In the rows, 128 means zero.
Each path is a new rotation, seen through one point. The rows after it are directions, each followed by how far the rotation turns it, in degrees a step (0 if it stays put).
Each turn is a multiple of 5 degrees from 10 to 175, or 0.
Each row of a path follows its step; steps can be skipped.
Path 1:
step 0: [130 121 126 119 117 136 113 124 138 129 137 126 127 128 120 125 127 126
 120 131 127 127 130 126 130 130 115 129 125 130 124 124 123 134 128 130
 127 127 135 136 128 126 127 130 134 136 135 128 126 123 113 125]
step 13: [129 123 126 123 124 129 139 133 123 134 132 125 123 133 134 137 126 128
 124 133 124 121 119 134 136 134 128 129 127 125 132 134 131 141 129 130
 126 132 127 126 123 121 122 138 145 135 128 131 133 125 123 125]
step 18: [126 131 127 124 116 134 129 129 121 124 131 131 141 141 130 133 119 119
 122 134 117 122 139 124 132 126 129 118 131 132 131 123 126 133 122 129
 126 133 126 118 129 123 125 125 129 131 129 127 137 133 132 127]
step 21: [123 113 122 130 123 133 121 129 124 127 130 133 132 134 125 125 117 131
 125 130 123 135 123 128 124 117 123 131 134 129 126 124 128 122 129 141
 131 127 134 126 131 120 125 127 142 138 135 135 128 135 128 132]
step 24: [128 120 132 130 136 124 123 127 134 128 132 127 134 128 130 140 125 122
 133 137 123 137 127 123 130 123 130 121 137 124 126 123 133 123 123 129
 127 137 116 123 121 124 127 133 134 118 134 137 122 140 127 130]
step 25: [131 121 131 135 119 122 126 127 126 138 123 138 127 135 118 122 138 136
 132 125 134 123 126 135 124 135 129 135 127 135 130 124 131 128 136 117
 134 128 132 127 132 134 121 129 136 138 124 125 133 133 124 131]
step 27: [130 132 129 126 125 131 129 125 133 133 125 134 131 125 125 130 122 121
 120 150 129 122 133 127 134 114 131 125 129 114 134 120 129 126 126 131
 130 127 120 125 129 136 123 130 137 135 126 124 129 130 126 132]
step 32: [131 129 123 124 136 127 123 116 128 130 126 117 130 137 130 121 124 125
 115 129 127 122 129 128 143 126 125 127 124 121 131 131 134 130 129 125
 127 131 123 118 119 124 122 119 134 129 127 141 124 123 123 125]
Directions:
[128 128 129 128 127 131 127 128 129 127 130 127 130 129 128 130 126 129
 129 125 123 126 127 127 126 131 129 128 127 129 127 129 127 129 130 128
 128 129 128 130 129 129 128 129 128 130 128 125 130 128 127 128] -> 140
[128 126 129 129 128 128 128 129 126 127 130 127 126 126 127 128 128 131
 122 131 128 126 130 130 127 129 129 129 127 128 127 130 130 126 130 127
 129 130 127 127 126 129 128 130 127 126 128 127 127 128 130 129] -> 20
Path 2:
step 1: [128 128 127 134 127 132 126 122 131 107 128 125 122 128 122 127 129 134
 128 142 122 126 129 122 125 129 125 124 134 122 136 134 133 135 123 126
 138 130 134 123 126 126 129 130 132 131 125 121 124 128 122 141]
step 10: [134 129 123 124 129 124 120 134 127 119 123 121 121 127 128 121 121 115
 129 127 122 116 130 138 123 125 137 125 133 126 133 131 125 130 126 121
 125 132 131 121 125 113 132 123 130 138 123 131 125 129 126 136]
step 23: [139 129 119 127 123 129 122 124 120 123 126 129 124 118 136 129 132 130
 122 123 121 118 130 120 122 127 138 126 140 125 131 131 125 135 130 130
 124 134 129 123 127 124 125 128 126 120 118 122 125 128 114 133]
step 24: [128 132 126 127 125 127 122 132 126 116 129 129 123 131 134 122 127 135
 120 115 125 116 131 126 132 119 128 132 124 128 134 129 137 127 129 115
 127 130 133 122 117 122 126 129 130 135 124 128 121 123 122 138]
step 26: [123 130 131 134 127 122 125 131 128 124 128 122 131 126 131 117 131 132
 131 124 132 117 140 120 129 130 128 126 137 120 135 133 131 129 113 140
 129 136 134 123 127 129 127 120 129 122 123 126 133 137 125 137]
step 27: [129 127 125 131 130 131 125 131 122 115 125 130 128 126 126 132 131 126
 137 122 127 127 132 127 130 125 133 129 129 111 130 130 137 129 116 132
 127 115 130 120 127 125 120 119 133 136 120 130 129 120 126 139]
step 28: [126 125 120 131 121 123 123 126 127 120 123 124 128 122 132 118 129 136
 139 134 119 127 131 123 129 128 137 128 127 120 125 139 137 125 126 120
 123 118 131 127 131 132 131 134 140 131 125 135 134 127 119 126]
step 30: [130 131 130 129 120 126 122 132 127 114 133 125 122 131 119 127 128 130
 134 121 128 119 133 139 131 123 134 124 127 128 143 135 130 141 130 122
 130 127 140 127 126 123 127 130 129 125 130 136 128 125 128 134]
Directions:
[127 125 130 127 131 127 129 129 127 128 128 130 131 129 127 129 130 127
 128 126 128 130 130 127 129 128 128 125 127 126 130 127 127 131 126 129
 126 128 129 128 130 127 128 128 127 126 128 129 129 129 126 127] -> 80
[131 127 127 127 129 127 129 130 129 126 129 129 128 128 127 127 128 126
 127 127 130 128 125 130 129 129 126 128 128 126 129 129 127 129 128 124
 130 126 127 127 130 128 127 130 131 129 129 128 129 130 129 130] -> 125
[129 128 126 128 128 129 130 128 126 128 128 129 128 123 129 128 127 130
 127 126 126 131 127 124 126 128 128 128 128 129 130 129 127 127 129 129
 129 128 128 126 131 131 127 129 131 129 127 129 126 125 127 127] -> 70
[130 128 128 129 127 128 127 127 129 130 129 127 129 128 131 128 130 129
 129 125 130 130 129 130 129 130 128 132 126 127 128 127 131 126 125 128
 128 127 129 123 128 128 127 128 130 126 129 127 129 129 128 127] -> 35
Path 3:
step 0: [125 128 128 135 126 124 117 127 121 129 126 121 134 120 128 124 126 131
 126 126 131 141 135 130 137 123 135 129 123 136 133 134 129 133 131 132
 128 121 128 113 130 128 128 123 126 124 121 128 131 120 117 128]
step 8: [130 122 120 136 128 139 126 131 129 122 121 128 127 133 140 127 121 131
 128 135 118 128 131 132 126 126 123 125 135 138 130 133 134 136 127 134
 126 119 128 137 123 134 131 125 122 126 128 120 136 125 124 125]
step 11: [133 126 129 130 135 138 126 125 130 121 122 133 125 132 129 124 128 120
 139 131 131 134 127 126 137 133 125 117 125 129 123 130 122 125 128 125
 122 116 124 130 125 141 136 129 121 123 128 128 138 132 123 131]
step 12: [136 126 129 126 134 123 133 140 129 125 125 121 136 130 133 126 128 130
 125 131 121 130 128 123 127 129 134 127 126 125 126 131 125 125 129 133
 127 111 125 126 129 144 124 136 132 117 128 132 133 118 124 129]
step 15: [129 131 127 137 136 116 131 132 120 131 120 133 127 118 137 127 117 116
 124 132 122 125 127 128 129 134 128 123 127 131 125 133 125 129 135 130
 135 123 126 131 124 139 129 125 128 122 125 134 126 125 126 120]
step 23: [135 128 130 128 134 131 130 123 126 117 117 134 124 114 134 131 130 141
 123 135 129 122 134 128 132 125 136 124 120 128 132 123 124 124 129 135
 123 129 123 127 131 126 134 122 120 129 128 132 139 125 134 131]
step 27: [127 126 132 123 131 135 126 133 124 119 118 123 125 121 126 114 120 120
 124 131 138 135 135 120 122 126 126 122 120 129 131 123 132 126 131 124
 126 126 135 129 122 136 135 122 120 124 127 126 128 122 126 127]
step 34: [129 143 125 123 119 129 128 127 134 122 131 127 124 129 137 124 120 128
 129 136 125 130 129 126 120 141 122 129 126 136 129 123 132 132 131 136
 130 126 123 127 120 132 132 115 127 132 120 123 134 128 122 125]
Directions:
[127 131 127 127 127 127 128 127 131 126 128 129 130 130 128 130 127 130
 129 127 130 130 129 127 130 126 128 128 125 125 126 127 131 128 129 131
 127 127 127 127 127 129 126 126 129 128 130 129 131 127 128 129] -> 65
[125 125 128 126 127 130 126 127 126 128 128 127 128 130 129 124 127 129
 127 124 130 131 129 130 128 129 128 129 128 128 128 128 129 127 129 128
 128 125 126 128 127 128 130 128 130 128 129 128 127 129 129 129] -> 40
Path 4:
step 7: [128 121 128 123 145 127 129 130 127 119 127 128 126 126 128 128 137 128
 130 128 124 123 133 136 131 124 121 135 112 126 126 123 122 121 127 124
 122 135 135 130 135 131 123 125 128 127 129 126 121 133 126 120]
step 9: [131 131 132 128 136 122 137 136 140 119 125 133 127 134 131 141 136 119
 125 126 118 129 130 132 126 124 137 129 128 130 123 133 124 133 123 130
 129 128 125 129 129 134 134 122 124 134 130 122 120 131 128 133]
step 10: [111 128 118 120 131 131 137 129 131 128 138 121 131 121 136 136 127 127
 120 128 129 124 138 123 128 132 122 125 126 128 128 131 127 120 134 126
 128 133 127 125 122 131 124 125 136 136 126 131 133 133 129 128]
step 13: [127 130 124 123 132 118 126 131 134 124 128 135 122 126 129 141 131 120
 120 128 130 128 141 128 131 123 127 133 123 123 124 122 126 124 116 127
 120 129 129 122 131 125 129 135 126 119 136 128 127 134 126 132]
step 14: [129 124 125 123 133 133 135 129 130 119 134 123 129 126 133 137 123 133
 126 133 125 129 127 119 134 135 133 124 128 119 129 133 127 132 133 131
 124 138 117 133 136 121 130 121 125 131 126 131 132 136 142 124]
step 16: [121 123 128 126 139 130 127 131 129 134 124 124 130 126 140 129 125 131
 120 123 130 123 137 125 141 131 142 134 134 130 130 125 127 123 133 131
 129 132 131 132 130 134 124 119 135 122 131 135 128 134 125 133]
step 17: [118 132 133 126 129 123 138 127 121 125 127 136 131 135 128 140 129 125
 130 125 111 127 133 131 137 129 127 129 131 125 117 124 131 128 128 127
 120 128 124 126 137 120 132 138 128 129 129 124 130 128 125 130]
step 33: [123 123 129 128 128 136 138 121 121 124 131 131 131 124 136 132 130 131
 128 136 117 118 136 127 125 138 137 133 126 127 133 124 129 129 129 129
 122 135 131 130 126 134 129 115 132 134 125 127 134 125 129 122]
Directions:
[130 127 131 129 128 129 125 126 129 130 128 129 129 127 129 129 128 129
 128 129 126 129 126 127 128 129 130 129 127 128 126 127 127 125 125 130
 130 125 128 127 127 131 131 126 130 128 129 129 128 129 127 131] -> 100
[126 126 130 128 127 129 130 130 127 131 128 126 127 127 127 127 127 131
 127 128 127 131 127 129 131 129 126 126 127 125 126 128 126 130 127 127
 128 128 129 128 129 125 129 129 126 127 129 128 128 129 129 129] -> 120
[129 125 129 130 130 126 126 127 128 128 126 130 128 124 128 128 130 129
 128 127 127 126 128 128 128 128 125 127 131 127 131 126 127 129 131 128
 128 128 126 129 130 129 129 128 128 128 129 126 127 131 129 128] -> 45
[130 126 127 127 128 130 129 127 126 128 129 130 128 128 125 129 128 127
 129 131 130 128 130 127 132 128 131 127 129 128 130 128 126 128 127 128
 126 127 128 130 126 128 126 128 130 126 129 126 131 128 128 131] -> 130
[127 126 127 129 130 129 127 127 128 129 127 128 129 133 129 130 127 127
 128 129 130 129 126 128 129 130 129 129 128 127 129 128 130 130 128 126
 129 128 127 126 126 127 129 129 130 127 130 127 123 128 131 127] -> 140
